In the rows, 100 means zero.
Where one turn sends some rows of the set: a few examples, then the rows asked:
veve: 96; 77; 83; 73; 114; 97; 98; 106; 102; 114; 113; 91; 106; 81
sidu: 100; 80; 82; 75; 112; 94; 95; 113; 101; 118; 107; 92; 107; 83
lerip: 71; 90; 102; 70; 113; 125; 93; 113; 103; 92; 107; 95; 101; 100
lila: 109; 73; 86; 81; 124; 99; 108; 113; 112; 92; 106; 104; 98; 92
dumuf: 93; 72; 96; 73; 125; 110; 96; 122; 102; 120; 103; 110; 113; 93
guf: 102; 93; 91; 83; 112; 101; 103; 103; 102; 78; 86; 101; 93; 111
madof: 100; 79; 99; 89; 109; 89; 120; 110; 101; 109; 97; 107; 132; 99
ket: 98; 87; 80; 83; 105; 90; 94; 100; 109; 106; 113; 84; 102; 94
vevab: 70; 89; 104; 72; 107; 122; 96; 115; 99; 89; 109; 99; 101; 97
busod: 101; 104; 74; 79; 120; 101; 104; 96; 82; 94; 98; 106; 117; 103
voza: 92; 98; 115; 89; 122; 104; 111; 109; 100; 111; 92; 83; 86; 91
sasar: 98; 70; 105; 94; 117; 103; 90; 115; 108; 105; 112; 116; 121; 100
zak: 82; 92; 80; 90; 111; 117; 86; 114; 90; 90; 101; 104; 111; 91
lopi: 101; 104; 118; 77; 127; 87; 108; 101; 87; 97; 110; 89; 101; 86
Vil: 85; 103; 99; 64; 128; 91; 93; 97; 89; 99; 113; 118; 107; 91
sel: 86; 98; 103; 80; 109; 80; 94; 110; 104; 93; 108; 106; 82; 98
Nep: 74; 88; 103; 93; 110; 113; 84; 114; 104; 111; 114; 91; 107; 107
koz: 87; 91; 119; 92; 105; 107; 109; 101; 110; 90; 106; 99; 125; 117
lofeg: 92; 116; 106; 78; 128; 107; 108; 104; 77; 102; 100; 89; 106; 98
Pivod: 116; 83; 111; 71; 122; 90; 111; 97; 96; 108; 97; 104; 119; 111
Gaki: 99; 100; 111; 89; 118; 109; 109; 102; 76; 97; 102; 96; 118; 75
baf: 83; 102; 111; 93; 100; 94; 108; 110; 83; 97; 97; 98; 115; 121
zosi: 79; 104; 108; 95; 101; 93; 111; 109; 86; 93; 105; 96; 116; 119
favud: 86; 79; 100; 100; 123; 96; 112; 111; 105; 108; 112; 113; 123; 112
miti: 113; 80; 114; 72; 123; 89; 112; 102; 95; 101; 95; 107; 121; 108
nogum: 76; 87; 96; 66; 112; 118; 108; 105; 102; 77; 101; 106; 112; 97
bap: 87; 86; 99; 95; 102; 110; 86; 111; 118; 111; 103; 108; 119; 100
zibo: 97; 109; 120; 76; 114; 104; 107; 115; 91; 115; 100; 103; 102; 78
Figal: 81; 103; 95; 89; 104; 86; 106; 118; 77; 102; 101; 110; 115; 111
Sor: 107; 84; 115; 66; 128; 93; 92; 100; 98; 105; 97; 109; 106; 115
lepom: 106; 96; 107; 78; 112; 95; 108; 114; 95; 91; 98; 88; 92; 77
zon: 81; 116; 112; 80; 114; 106; 94; 104; 96; 99; 102; 116; 117; 113
gil: 96; 96; 109; 89; 122; 72; 110; 97; 109; 108; 101; 106; 105; 108
gusa: 104; 98; 104; 93; 123; 118; 119; 106; 90; 93; 106; 83; 102; 95
Zal: 76; 90; 102; 92; 115; 111; 108; 105; 119; 107; 99; 110; 121; 114
Ribin: 95; 106; 96; 78; 116; 114; 107; 114; 86; 94; 84; 87; 98; 88

bap goes to sasar
zak goes to lila
And these:
vevab goes to veve
voza goes to zibo
koz goes to Nep
busod goes to guf
Sor goes to Figal
miti goes to zosi
Ribin goes to lepom

Where one turn sends some rows of the set: a few examples, then the rows asked:
vuro: 106; 95; 106; 103; 113; 124; 85; 118; 111; 90; 104; 106; 108; 109; 92; 111; 77; 91; 119; 132
vut: 91; 120; 108; 103; 110; 113; 90; 124; 92; 87; 114; 101; 102; 89; 87; 113; 127; 89; 106; 114
sopin: 131; 119; 93; 104; 111; 132; 91; 89; 100; 100; 109; 95; 113; 99; 76; 105; 77; 98; 105; 92
nop: 110; 94; 97; 119; 92; 136; 95; 95; 99; 82; 97; 102; 119; 106; 98; 104; 77; 89; 92; 116
roka: 125; 127; 88; 110; 110; 129; 88; 105; 111; 92; 114; 99; 117; 102; 73; 110; 81; 106; 104; 96
ralot: 97; 109; 120; 94; 110; 104; 84; 118; 90; 82; 106; 100; 105; 91; 83; 108; 122; 83; 103; 115
fet: 115; 116; 105; 81; 121; 116; 76; 107; 104; 94; 118; 106; 90; 94; 92; 117; 98; 107; 115; 99
Bima: 106; 105; 103; 96; 89; 143; 112; 102; 97; 109; 115; 98; 101; 99; 85; 102; 114; 103; 101; 102
temul: 88; 106; 118; 101; 108; 106; 89; 118; 87; 86; 105; 105; 101; 81; 89; 108; 115; 82; 106; 109
gobe: 122; 121; 103; 84; 129; 117; 86; 111; 107; 90; 112; 113; 100; 97; 98; 109; 101; 97; 116; 102
dobe: 111; 113; 92; 101; 107; 116; 97; 117; 82; 75; 100; 122; 115; 90; 83; 110; 105; 88; 83; 106
lenol: 91; 117; 109; 91; 110; 109; 82; 121; 84; 87; 106; 104; 109; 84; 79; 112; 121; 90; 106; 114
Pofu: 112; 122; 99; 110; 108; 117; 70; 101; 87; 101; 119; 76; 119; 102; 80; 112; 96; 81; 108; 95
metov: 104; 119; 104; 117; 114; 121; 74; 96; 92; 93; 115; 75; 119; 103; 74; 119; 96; 84; 110; 101
delas: 126; 115; 90; 116; 113; 131; 93; 95; 105; 98; 117; 96; 108; 108; 78; 115; 80; 96; 106; 91
zuzen: 113; 110; 94; 90; 92; 115; 68; 96; 95; 92; 97; 109; 109; 88; 112; 95; 105; 99; 118; 97
Tev: 106; 88; 95; 114; 90; 131; 86; 94; 92; 84; 94; 101; 125; 105; 83; 105; 76; 88; 97; 110
biv: 104; 126; 96; 112; 112; 121; 73; 105; 89; 100; 115; 79; 125; 101; 74; 119; 102; 86; 108; 100
Vof: 104; 110; 99; 106; 105; 118; 101; 108; 85; 71; 100; 119; 110; 85; 82; 114; 99; 90; 80; 106
Zolos: 104; 104; 104; 109; 77; 126; 93; 105; 75; 101; 98; 88; 112; 92; 97; 105; 112; 90; 105; 125
tafas: 125; 112; 93; 95; 97; 112; 65; 97; 89; 91; 99; 104; 104; 93; 107; 94; 102; 96; 122; 101
tiv: 105; 101; 108; 97; 91; 150; 105; 98; 101; 101; 110; 94; 95; 103; 87; 104; 110; 109; 110; 109
Sazi: 116; 120; 87; 113; 113; 133; 91; 96; 111; 94; 115; 102; 111; 99; 73; 105; 80; 100; 106; 89
Gutor: 96; 92; 110; 102; 108; 129; 90; 110; 113; 90; 104; 105; 108; 104; 95; 117; 76; 96; 115; 128
let: 101; 97; 111; 106; 109; 129; 80; 117; 108; 81; 105; 97; 109; 107; 88; 114; 72; 91; 112; 126
Valeb: 113; 116; 108; 82; 118; 116; 80; 115; 104; 94; 117; 105; 101; 95; 100; 115; 103; 106; 116; 88
soza: 116; 95; 87; 109; 95; 138; 88; 91; 101; 84; 96; 106; 122; 116; 89; 99; 84; 89; 103; 120
vefa: 117; 114; 99; 86; 123; 112; 77; 112; 106; 95; 113; 112; 97; 99; 88; 111; 100; 99; 127; 98
nanuk: 103; 113; 93; 105; 108; 121; 107; 107; 85; 80; 100; 120; 113; 87; 78; 115; 111; 94; 85; 108
bivor: 110; 93; 87; 111; 94; 141; 93; 97; 94; 87; 95; 107; 127; 112; 99; 107; 82; 89; 101; 112
nuse: 96; 102; 107; 98; 78; 133; 89; 99; 80; 95; 100; 90; 113; 91; 100; 100; 115; 94; 98; 119
kis: 119; 109; 90; 91; 99; 105; 75; 99; 92; 95; 98; 116; 110; 89; 111; 96; 103; 93; 116; 101
nemul: 90; 93; 102; 105; 75; 128; 84; 105; 81; 96; 104; 93; 106; 97; 100; 110; 113; 96; 107; 120
Rup: 115; 101; 108; 99; 93; 143; 109; 95; 94; 106; 117; 91; 93; 105; 84; 103; 110; 102; 105; 104
baso: 99; 99; 101; 108; 84; 131; 92; 93; 71; 101; 101; 90; 104; 94; 93; 109; 109; 86; 102; 125

let goes to Pofu
vuro goes to biv
nuse goes to nop
And these:
Valeb goes to temul
metov goes to tafas
gobe goes to vut
Zolos goes to bivor

Where one turn sends some rows of the set: a few examples, then the rows asked:
mav: 114; 79; 61; 89; 120; 107; 114; 89; 105; 113; 134; 96; 121; 93; 91; 90; 104; 101; 108; 92; 85; 87; 118; 110; 99
beso: 118; 85; 83; 107; 102; 108; 114; 84; 80; 120; 131; 102; 105; 104; 100; 84; 90; 100; 108; 99; 106; 96; 102; 116; 110
bos: 122; 115; 75; 87; 108; 109; 117; 125; 113; 116; 90; 110; 85; 99; 91; 104; 100; 81; 100; 104; 102; 98; 130; 95; 96
nefi: 127; 109; 73; 103; 104; 108; 128; 115; 101; 111; 86; 100; 100; 93; 92; 103; 111; 80; 93; 104; 109; 92; 125; 107; 80
mifaz: 100; 91; 55; 102; 118; 103; 102; 90; 101; 107; 122; 82; 117; 79; 93; 94; 94; 94; 118; 101; 89; 87; 109; 102; 92
taz: 117; 84; 71; 89; 110; 94; 111; 97; 84; 113; 122; 88; 122; 79; 87; 114; 89; 108; 104; 90; 102; 100; 102; 107; 78
ketak: 102; 97; 75; 110; 97; 105; 107; 86; 82; 115; 128; 92; 100; 81; 103; 81; 87; 92; 120; 104; 100; 103; 97; 100; 105
Vip: 115; 78; 70; 87; 101; 109; 121; 92; 102; 115; 136; 110; 118; 88; 95; 79; 99; 102; 113; 91; 82; 101; 112; 98; 107
tofam: 107; 86; 77; 79; 95; 111; 121; 96; 90; 112; 136; 110; 103; 87; 90; 88; 91; 90; 115; 82; 95; 106; 103; 87; 110
nizuk: 123; 112; 70; 96; 111; 109; 119; 120; 108; 110; 83; 101; 94; 101; 89; 103; 109; 83; 94; 104; 103; 91; 130; 109; 85
Foner: 118; 86; 72; 89; 105; 99; 101; 105; 95; 115; 119; 107; 113; 99; 94; 94; 80; 128; 114; 102; 83; 112; 111; 113; 104
les: 111; 93; 73; 100; 115; 111; 101; 91; 89; 117; 129; 100; 101; 117; 93; 88; 88; 105; 111; 97; 98; 92; 113; 122; 119
Zad: 115; 90; 87; 99; 95; 102; 115; 91; 70; 118; 129; 98; 101; 92; 94; 100; 83; 97; 107; 91; 115; 104; 93; 107; 99
Vivar: 121; 114; 70; 87; 107; 111; 117; 126; 111; 111; 85; 108; 88; 104; 90; 97; 105; 88; 98; 104; 95; 98; 132; 104; 94
tirer: 123; 117; 80; 88; 100; 109; 124; 127; 107; 120; 95; 114; 85; 92; 96; 100; 101; 83; 101; 104; 103; 108; 128; 93; 95
purep: 128; 111; 80; 101; 92; 109; 135; 116; 96; 115; 90; 106; 99; 86; 98; 96; 110; 82; 94; 106; 108; 102; 121; 103; 82
vaz: 108; 90; 70; 72; 104; 100; 101; 111; 96; 109; 119; 107; 108; 94; 83; 103; 76; 115; 116; 88; 85; 113; 107; 96; 106
lil: 104; 90; 62; 86; 123; 108; 110; 92; 95; 109; 130; 89; 115; 96; 81; 105; 99; 88; 108; 80; 100; 80; 113; 107; 98
Kalov: 126; 114; 77; 102; 107; 107; 126; 118; 105; 112; 86; 103; 104; 93; 91; 109; 104; 77; 99; 104; 112; 92; 127; 102; 85
bako: 126; 118; 82; 101; 98; 108; 132; 117; 100; 117; 92; 107; 104; 85; 96; 105; 106; 78; 101; 103; 112; 100; 126; 100; 85
selur: 125; 120; 83; 92; 95; 108; 131; 123; 100; 120; 97; 112; 95; 85; 99; 101; 104; 82; 101; 104; 108; 108; 127; 96; 89
det: 104; 100; 72; 88; 117; 107; 95; 102; 87; 111; 120; 95; 98; 115; 80; 106; 78; 103; 114; 87; 104; 95; 109; 115; 114
por: 95; 100; 61; 104; 118; 107; 90; 92; 95; 109; 120; 85; 98; 98; 92; 89; 86; 95; 121; 102; 94; 88; 108; 108; 112
Zav: 106; 94; 68; 111; 105; 94; 100; 91; 84; 112; 118; 84; 114; 76; 99; 97; 83; 106; 116; 109; 98; 102; 98; 108; 87
nefiv: 121; 115; 76; 88; 94; 113; 123; 126; 107; 114; 91; 114; 85; 99; 94; 91; 104; 87; 100; 103; 96; 108; 129; 99; 98
reni: 99; 99; 63; 96; 107; 100; 88; 104; 96; 110; 116; 94; 99; 90; 94; 90; 75; 113; 123; 107; 83; 108; 106; 101; 107
Vamo: 98; 93; 65; 92; 99; 105; 106; 96; 98; 111; 129; 99; 104; 75; 98; 79; 89; 99; 124; 100; 80; 108; 105; 88; 107
Vez: 124; 80; 73; 100; 110; 93; 107; 96; 89; 117; 120; 96; 121; 91; 97; 101; 85; 122; 105; 104; 93; 102; 106; 120; 87
soko: 125; 113; 73; 95; 111; 108; 119; 123; 113; 112; 85; 104; 96; 98; 89; 109; 101; 78; 99; 104; 106; 91; 130; 99; 90
retu: 125; 114; 81; 94; 88; 111; 132; 121; 99; 116; 92; 114; 91; 90; 98; 91; 106; 86; 98; 104; 102; 110; 124; 100; 91

Vez goes to beso
nizuk goes to nefi
por goes to mifaz
And these:
bako goes to selur
Zad goes to tofam

